One vector is turned by the same rotation once a step. Each row is the vector after some number of steps, and that number follows the row.
The counts run from 0 to 781.
[ -4 -15  -3   5  14  25  29 -15 -22  19   5  -8 -10  23   3   7  11   2
  11  10  42 -45   4  -2   9 -11 -46  14   2  30  12 -13 -10   6 -12  15
 -17  24 -16  15   6  10 -34  35   6 -28 -12  11  19   6   5 -57   6  -9
 -10] : 140
[  1 -31 -27  -3   6  21  26 -24  13   2  37  -9   4 -15 -25 -15 -17 -10
 -16 -20  23  45  21  16  -1   4   0  18  20  13 -15   8  32  -8  -2  13
  -8  38  -4   8   6   7 -37  -4  -6  -7 -27 -17  -4  -8  -3  -5 -34  -7
  16] : 672
[  1  -7   6  17   7  46  15  -7  10  26  42 -37  14  -6 -29   6  -1 -30
 -18   6  16  10  11  30 -24  -2 -12  12  14  22 -21   9   2  14   1  27
   1   3 -26  28   3  -7 -34   1   1  -9 -15  -2  -5 -22 -42 -20 -25   1
  29] : 38
[ 19 -18 -24   0   3  34  23  -8   0   3  41 -15  11  -1 -30  -9 -19 -17
 -18  -1  18  36  30 -16  -5   1 -13  23  13  46   0  20   4  28 -13   7
  -9  16  -4  22  11   8 -34  19   8 -25  -4  16 -19  18   1 -25 -26   7
  23] : 268
[ 17   8  -3  30   7  12   4   1   1  -9  41 -26 -15  16   1  11 -29  -4
  -2  25  21 -10  10  26 -43   3 -18  12  -2  20   1  28 -20  16   1   8
 -10  16  -4  15 -25  -7  -8  20 -27  -9 -25   3  22  21 -15 -35  29  18
  -5] : 522
[ 25 -43 -30  -3  -3  61  22   3  -7  16   5   8 -17  17 -36 -30   8 -17
   4  14  20  -2   3  -6   7  12  -3  -8  10  24  14  39 -12  17 -22  -8
 -38 -13  22  19  -1 -11  -5   9  19 -21  11  18 -23  28  18 -20 -10  16
   2] : 432
[ -1 -22  -8  28  11  26   0 -19 -10  31 -25   6  -2  -5 -10   3  25   2
 -16  26  19 -48   3  14  11 -11   0 -22 -25 -18 -13 -43  -7 -16 -18  19
 -15  -7 -14  13  -7 -21 -65  17  11 -14  -5  -2   1  -2 -13  -4   2  -4
   5] : 3
[ 10 -19  -6  -4  -3 -23  11   9  42 -19  28   3  -5 -10  -6  -2   0  -2
  51  19   2  33   4  11  15   0   3  30  -3  -1  -8  12  34  -2  -9 -22
   4  36  17   3 -28  -6 -50  10  -2 -11 -18 -51  11   3  18   6   1  16
   9] : 693
[ -9 -13  14  10  -2   8  -1  19 -25  -4  36  15   0 -23 -10   8  34 -22
  17   9  23  -5   9  10 -15  18  16  -1 -12   1  14 -26  16 -20   5  -1
 -23  18 -14  17 -40   7 -65   4  30 -12   3 -14   7  14  25  -3 -26  -9
  25] : 439
[-15  17   4  28   7  23 -26   6  18  -1  17 -49  -5  25   0  17  -4  -6
  -5  19   0  -6  -8  -1 -41   1   4  14  18  28  -7   5 -22  48 -12   7
   8  28   8  14 -11 -27 -21  33  -7 -18  19  -2  13 -19 -12 -16  -5  18
  21] : 496
[  6  16  16  22   4 -20  11  14  21 -17  33 -28   0  10   6  24   7   0
  33  28   5 -11   6  18 -24  -5  -8  20   0   2  -4 -20  22  15   0 -31
  19  46 -23  -4 -28   2 -46  26  -4 -11 -25 -25  26 -12   6 -13   2  -1
   9] : 101
[ -5  -3  16  19 -11  10 -14   6  15  22  15 -13   0 -15 -17  12  14  -5
  14  14  19  -6   7  43 -12   7  15 -10  -6 -26 -14 -26  18   9 -10   0
   5  -5 -24 -11 -30 -17 -64  -2  15  -9 -26 -32   7 -22 -13  16 -41   3
  33] : 443
[-13 -19  19   4  11  16  22  27  34  -1  22  -3  -5 -13 -17 -11  35 -35
  45  12  -8   2 -21   8   6   6  -4  24  -3   3 -16  -6  38 -12   6 -16
   2  27   6  31 -29 -17 -35   3  17  -6   7 -31   5 -25   4   7   2   4
  21] : 648
[ -7 -37 -26  -2  -9  41   1   8  27  14  -8 -17   1   2 -25 -20  -9 -21
  -6 -20   9  24 -31 -31  13  15  32   1  13 -14 -11   1  15   2 -29  -7
   5  14  14  10  -2 -22  -3   0  19  -6  22 -31  -9 -27  13  20 -38  12
  28] : 218
[-14   1  18  22   9  13   9  10 -19  21  13 -16   3  -5  -8  21  15 -22
   9  25  25 -37 -22  -1  -1 -12 -25  10 -29   7 -14 -13  -2 -11 -14  20
 -11 -13 -21  43 -21  -6 -49  32  -5  -6   4 -14   2  -2 -19 -32  24  12
  -2] : 776
[ -8 -25   6  -7   6  13  27  28  13  -4   7 -10   5   6  -9  -7  23 -24
  45   8  18  -6 -32 -26  14   5 -16  23  -9 -19 -11  -9  33 -22 -11 -14
   7  35  -2  30 -25   4 -13  27  16  -5   2 -43   3 -15  26 -15   9  15
  -1] : 373
[ 22 -49 -40   5   0  27  31 -23  43  12 -22   3 -10  20  -7 -33   2  11
   2  17   5   9  17  31  14  -8   1  -2  17 -13 -18  -1  20   8 -22   0
   9  33  15 -25   2 -27 -17  -1  16  -9 -26  -9  10 -20  -9  11  -5  12
  10] : 237
[  0 -28 -36  -1   3 -15   3 -19  -7 -11 -25  15  -4   1 -16  -6 -15   3
   5  22  28   1 -16 -36  36   0   8   9 -25 -19   5 -21   7 -30 -41 -12
 -19  14  18  13 -15   5 -43  24  -7 -10   0 -42   1  22  32   1   1   6
 -12] : 551
[ 12  -1   0  28   6   1  -3  21 -23   2  -3 -10  -7  28   6 -11  35 -19
  -3  30  20 -26 -17 -13 -13   3   7 -10 -11  21  15 -41  -2  16  -3   7
  -9  25   9  11 -27  -7 -43  40  36 -12  22  15  10  12  17 -20  29  20
  16] : 412
[  1   4   7  24  -9  -2 -16 -14  23  17  16 -28   2  -5  -9  26 -19  28
   3  15  17 -13  11  28 -20  -3   4   2 -11 -20 -10 -24   2  23 -17 -19
  14  14 -24 -23 -12 -16 -48   9 -11 -16 -43 -30  24 -18  -9   3 -37  -6
  17] : 718
[ -4 -13   9   9   8   6   9 -12  11  23  18  -1 -10  -4  -2   7  26  -7
  21  26  11 -17  24  46  -4 -15 -37   4  -5  26 -15  -2   5   6   5  24
 -17  12  -3   9  -9 -11 -72  17  11 -20 -23   1  18  -2 -29 -20   9   9
  15] : 460
[ -9 -51 -13   0  -9  43  20  13  13  17  13   2  -2  15  -8 -28  24  -5
  25 -18  43   6   2  23   4  -2 -15  -5  26   1   6  24   8   0  -5  29
 -11  18  17  -7   1 -19  -1   5  30  -4   9 -27  11 -15  11 -28 -33  13
  12] : 623
[  7 -26 -43  14  -8   7  -9 -19   6  -1  -8  24 -18   7  -8   0 -12  30
   7  18  25   0  26  35  -1  -6   8  -5   6   0  14  35 -25  -4 -28  10
 -32   1  30 -18  -5 -17 -28  -6 -27 -13 -10 -15  21  29  19  -6 -13   8
  -4] : 299
[ -1  -6  -6  24   8  18  -9  -5 -25  23 -29   0   9   1 -15   9  19  -6
 -22  41   8 -41  -8 -10   3  -8  15 -17 -39 -11  -4 -51 -13 -10 -35   9
 -12  -9 -10  11 -21  -9 -57  21   6 -14   9   2  -3  14   4  -1  13   3
   3] : 594
[  6 -20  25   2  -9  -5  15  30   8  14  16  -3   1  -6  -7  -9  38 -19
  55  27  17  -7 -13   7  13  -1  -7   7 -17  -7  -9 -29  35  -4  -3 -10
   6  16   0  15 -32  -6 -61  27  37  -3 -13 -28   5  -7   8  -5  11  18
  16] : 417
[ 13 -46 -46  -4   7   7  22 -42   3   7 -25  10  -8  22 -11 -17 -17  23
  -6  12  26  -6  -4 -18  35  -9 -20   6 -13 -14  -5 -15   2 -21 -44   0
 -17  23  11  -3  10   2 -29  19  -9 -14 -21 -16   1  12  21 -18   2   5
 -16] : 552
[ 11  14   7  31  -6  -6 -17  -7  27   4  40 -49   3  -7 -11  22 -23  -8
 -11  19  12  14   1  23 -35   4  -4  14  -3   7 -29  -7   6  31  -7  -7
  18  17 -24   4 -24 -12 -50   9 -11 -11 -37 -25   2 -17 -25  10 -13   9
  26] : 83
[ -6   1 -13  16   1  33 -11  13   3  10  -8 -18  12  -7 -37  11  11 -10
 -20  14  -9   8  -1 -20 -13  12  46  -7 -12   0  -4 -30   2  15 -30 -13
   1   5  -8   6 -13 -20 -45   3   8 -19  27  -6 -17 -13  17  25 -42 -11
  37] : 448
[  8 -31 -36  -2  16  50  51  14   4   5 -10  13  24  26 -25 -29  30   0
   8  -3   0  11  26 -15  16 -12  14   7  13   2   9   4  14  -6 -25   1
  -2  37  18  12  10  -8  -5   2  21 -18  26   1  -4 -18  29 -21 -19 -12
  12] : 10
[ -5  -1   7  15 -15 -12 -34   9  13   4   1   5 -27 -21 -20  33  -1  -2
  22  36  11 -26  -9  24  -3   1  11  -6 -27 -14   2  13 -20  -2 -28 -15
 -25 -24   3  11 -30 -30 -57   5 -14 -13  -2 -35   2  21   1  21  -4  14
  12] : 297
[  8 -28 -10  -9  -1  19  39  23  46 -10  23   6  12  -8 -18 -24  21 -22
  47   3   0  40   2  18  13  -7  -1  26  14   0 -13  28  40 -13  -2   0
   7  30  16  21 -15 -13 -22  -2  12   0   4 -38   8 -13   2  -7  -2  12
  10] : 649
[  7 -14 -14   1 -12  23   5  17  19  16  23 -13  26 -25 -29   0   6 -23
   7   7   8  44  -3  -1  15  -8  10  18  -8  -7 -23  21  27  -5 -26  19
   5 -18   8  35 -10 -12 -35   1   1   1  12 -46 -18  -8 -17  10 -27  20
  28] : 631
[-11  -7  17  15   2 -11   0  23   5  10  11  -3   6 -12   6   6  35 -18
  34  32  25  -9 -21   7   4 -15 -10   6 -21 -12  -8 -12  21 -27  -7  22
  -1   4   4  33 -37  -9 -44  30  11   8  10 -38  20  -7  -3 -26  27  29
  11] : 186
[ 22  13   3  26  -4   1  -6  35  -1 -13  46 -14  -8  -3 -14   4   7 -32
  11  37   0  10   2  11 -37  19  27   3 -11  24   8   7   0  17   3 -23
 -10   7   2  32 -51 -10 -34  12  16  -2  -4   0   0  31   8   5  28  25
  16] : 248
[  7  -4 -17   6  13   3  13   2  23 -23   9  -5   4 -18 -32  12 -18  -6
   4  26 -14  14   4 -18  -3  13  30  24 -20 -19  -7 -19  23  -8 -29 -51
   3  27 -10  19 -20  -4 -43  -1 -14 -18 -13 -28  -6  -6  25  30 -14 -16
  13] : 697
